The rows of X fall into 3 groups, which share some directions, and each row is roughly a mix of its group's hidden directions.
X, 124 rows:
[[-14 -12  11 -29 -28  13 -35 -17 -17  33  -8]
 [ 12   9  53  -6  32  17   9  27   5  -3  -9]
 [ 37  10  43 -26  10  -7  22  -7  22 -12  -5]
 [-21   1  -2  -5  -1  19  14  36  46  11 -28]
 [ 28 -12  41   7 -29 -22   6  19 -24  16  10]
 [ -2  -9  14   9  20  54   0 -18  30  15 -12]
 [ 31   4 -17 -11  24  37   5  25  -1  36  -1]
 [-34  28 -20  -1 -33  14  -6  10  12 -33  17]
 [ 12  -8  13   5 -12  42  28  -1 -38  27   5]
 [  0 -33  17   3   9   3  41 -17   3   3 -43]
 [-32   0  17  28 -29  31   3 -31 -11 -15   6]
 [  7 -18   3 -14 -46 -11  38  22   5  11  18]
 [ 22 -14 -15  30  17  34  -6  13 -43  -1  -7]
 [  7  13  -6  51 -12  20  -2   6  16  38  13]
 [  2  -2 -50   0  -2  27 -18  -2  24  14 -31]
 [-26  25 -23 -35  -1  -8  -8 -13 -11  35 -25]
 [ 30   9  33 -42   2 -19  14  -2  27  12  -1]
 [-25 -31  18 -16  31  34 -13 -27   5 -10  -1]
 [ 20  13 -48   8 -23  15 -15  -3  25  -1 -26]
 [ -4 -15  45  -3 -13 -30 -21  17  15 -23  20]
 [-12   2   5 -21 -33 -33  27 -35 -17  -7  14]
 [ -4 -19 -14  21 -13  34 -19   6 -40 -14 -28]
 [-18 -12 -28  15  37  23  -5 -35   1 -18 -18]
 [-23   8  10  16 -39 -23   3  43  -1 -14  15]
 [-30 -20  32  -6  16 -23   6  36  14  21  13]
 [  6   7   6   1  28 -25 -34   1 -32  31 -24]
 [ 10  13  17  32 -13 -28  21 -23 -26   5 -33]
 [-22  29 -28  -2  28   2  -4 -33  34  -9   5]
 [-11   6  -6  35  12 -10  -4 -13 -17  23 -51]
 [-16 -17  17  35  38  -4  -4 -13 -38  -7 -11]
 [ -8  24  37  30 -13 -24 -35  15  12 -12   0]
 [ 34   9 -15 -18 -11  19  12 -29 -42 -14   2]
 [ 38 -30 -24   4 -28  16  11  16  22  19 -11]
 [ 21   6  -8 -24  -5 -24  21 -19  50  -8  13]
 [ 32   2 -19  13  21  34  -9 -21 -15  -6 -37]
 [-23  -6  13 -27 -14 -40  18   3 -19  37   5]
 [  4  14  23  -8  19 -11 -13 -34 -10 -40  32]
 [-17   4   1  54  -4  18  -2 -10  15  31  20]
 [-38  41 -17   8 -13 -28 -21  11  10 -17  -1]
 [-22  22  -8  -8  22  -4  10 -21  48  12  27]
 [ 24   1  39 -20  25 -19   1   1  35  16 -17]
 [ 16 -27  -8 -26  -7   7 -21  34  -3   8  42]
 [ 29  36  -9  37 -12  15 -23 -13 -15  18  -9]
 [ 12  -4 -21 -48  10  22 -21 -18  23  -9  20]
 [ 19 -20  18   2 -23  10  21   3  55  -1  12]
 [-20  25 -31  30  24 -15 -21   9  -6 -11 -31]
 [ 28  11 -19  15 -34  22  36  12  19  17   8]
 [-23  18  15 -12   4 -38   7 -24  33  -2  29]
 [ 10  28 -35   5 -24  22 -28  20   2  20 -23]
 [-31  33   7  10   6 -32 -23  31 -11  20  -5]
 [ 26  -7  30   6  -1 -27  29 -13  23  20 -31]
 [ -5   5  10  37  -3 -30  10 -26  37  14  23]
 [-27  33 -18 -33  -1 -14 -10 -31  -5  18 -20]
 [  8  -4 -30  13 -25 -29 -30 -10 -22  35   1]
 [-40 -16 -24  -6 -28   1   6  18  24 -34   2]
 [ 15   2 -30 -11 -53  10  28  -9 -17  -2   2]
 [  7 -37  30   3  26 -14   3  -7 -42  -4 -16]
 [ 35   1 -22  -8 -23 -17  13  30 -25  29  15]
 [-18   2  26  26 -12  26  26 -41   0  -2 -22]
 [ 38  34  -6 -11  -2  -3  21  41  16   4  11]
 [-10   6   0  -6 -18 -58  -2   8 -20 -29   8]
 [-22   0 -17 -30  19 -13 -17 -20 -19  39 -21]
 [ 26 -12  11  11 -38 -46 -13 -14   1   7 -18]
 [-24 -12  -3  19  29 -38 -19 -24   7  17 -25]
 [-37  19 -15  12  20  -4 -29  28 -11  24 -22]
 [-31   9 -25  13  16   3 -26 -24 -18 -30 -26]
 [ -5 -14  19 -18 -17 -21  28  29 -30  24  25]
 [ -9  11  30  14  -7 -23  38 -25  12 -22 -28]
 [  6  -6 -19  52 -28  -9 -23  10  17  -9  19]
 [ -5  16 -34 -35   6  -6  12  23  35 -26  -5]
 [-29  40 -15  12 -33  -8 -14  24   5 -22   9]
 [-34  -6 -34 -17  19  21 -35   6  -7   3  23]
 [ -4 -23  44  -2  -7 -47   0 -19  -7  -4 -11]
 [-16  27  22  35 -18 -21  28  -7 -16 -16 -21]
 [ 13   6  45 -27  22 -13  16  -4  36  -4 -12]
 [ 10  18  34 -14  30  13  22  37  11 -23  -1]
 [ 18  13  28   1  43  33   6  22 -10 -11 -18]
 [ 49  35  12 -12 -13  13   1 -13   1  23  19]
 [-38 -14 -42  23  -2  19 -21  17 -15  10   2]
 [  0  -4  24 -10   1  50  19  27   0 -17  28]
 [  3 -48   0 -19  18  -3 -13 -34   2  29 -11]
 [ 23  -6 -11  -9 -35  29 -12  37 -23   7 -20]
 [-38  33   1 -15  23 -10 -25  18   8  28 -13]
 [  5 -14 -32 -31  -3 -51  10   5  -8 -14   8]
 [  9 -47   3  -7  23  13   9  27  -9  28 -22]
 [ 40  10  22 -19  -7   8  12  -9  21 -37  24]
 [-17  27  33   5  -6  -5  16  22 -13 -46   9]
 [ -7   5 -30  37 -17   3  -1 -22 -44  -4 -16]
 [  4 -14  30  30 -18 -10 -30 -23  19  31 -13]
 [ -4  11 -33 -19   7  46  -2  34  11  15  -7]
 [ -6  -2 -28 -41 -14   9  -8 -27 -12 -16  36]
 [-24 -15  27   6  20  -3  14  39  30  18 -20]
 [  1   7  -3 -28  16  51  22  23   2  -1  24]
 [  2  -6  14 -20  51  11  -6 -26 -33  -3 -12]
 [-13  -8  28  -5  16  -5  30 -27   5 -29  39]
 [-37 -10  -3 -43  -8 -24  15 -11  12  29  -8]
 [ 21  -9 -30 -10  -9  15   4 -24  49  20  -5]
 [ -4   8   4  23 -44  -7  -6  -4 -23 -45   4]
 [ 22 -21  -4   5 -19 -41 -10 -16  -6  41 -12]
 [ 20  -1  -9 -53   5 -17  -2   3 -10 -30 -26]
 [-23 -13 -49   1 -27  -9 -12 -30 -13  -7  14]
 [ -7 -18 -13  43  -4   1 -17  40  20  23  -7]
 [ 37   2 -10 -10  23   0   7  19  43  26 -15]
 [ 38  20 -10  17 -12 -18  18  12   0  40 -21]
 [-17  30  14 -14  12  40   2 -14  -2  13  40]
 [  5 -12   8 -34  -1   9  -1   8 -45 -40 -13]
 [-20  10  13 -21 -19 -13 -40 -29  -7  34  -4]
 [-30  26  15   0  29 -37 -13  16   1  29   3]
 [-11   3  25  -8   4 -54 -20  11 -22 -23   1]
 [ 34   7  26 -19  -7  -4   9  40 -11  34  10]
 [ 10   2   0 -21  -7 -48  -4  37  -1 -24  21]
 [  4 -15  29 -13  40 -18  -3 -37 -27  -3   0]
 [  8  -3  43 -11  43 -20 -10 -14 -16 -10  20]
 [-18  15   0  11 -26 -20   1  -1 -58 -13   9]
 [-19  32 -26 -29 -43   1  17 -12  -6  -2   0]
 [-13  16  27  14 -16  36  33   3 -31 -18   7]
 [  4   2  17  42 -13 -28  23 -14 -21   7 -33]
 [  0 -20  -2  -3 -34  12  42 -13  31 -21  17]
 [-12 -10  18  -9 -13 -21  19  41 -24  30  22]
 [ 17  -4 -23 -28 -33  -1   5 -25 -26  -8  34]
 [-19 -19 -39  -5   0 -13 -10 -40  31  -9  -8]
 [-29   3  43  -3  21  -8 -29   6 -10 -34   4]
 [-14  16  31   6   9 -45  -8  -4 -32 -14 -20]
 [ 21 -18  12 -23  33  27 -20  30  19  17  13]]

One row of each group comes first, with its name. Which group is each row after those in?
[  2  21   0 -12  12 -31  18 -26  45  -8  23]
A
[ 15 -22   3  31  17  21 -16  37 -18  -7  30]
V
[  6 -23  36   2 -33 -10  33  -8  27 -16  10]
M

[ 15 -12 -31 -39  24  -3  42   3  -8  -3  -5]
M
[-16  -1  15   7  28   5 -18  43  40  14  -6]
V
[-34  -7 -23   3  33  16 -11 -39   2 -19 -13]
A
[ -2  33   1  -6  14  32  24  36   1 -32  11]
M
[-32 -14 -40  24  -2  20 -20  21 -22  12   4]
V
[-33 -28  27  -4  19  12 -34 -30  -5 -10  -1]
M
[  8   0 -27   7  -3  58  18  -6  20  17   4]
M
[  9 -17  -6  -7 -22   5 -35  31   9   5  44]
M
[ 11 -16   6  39 -13 -26  15  -1 -14  30 -35]
V
[  9  46  17 -17   8 -29 -15  -2   8  29 -22]
V
[-13  25  -4 -43  25 -25  10   3  34   0  13]
A
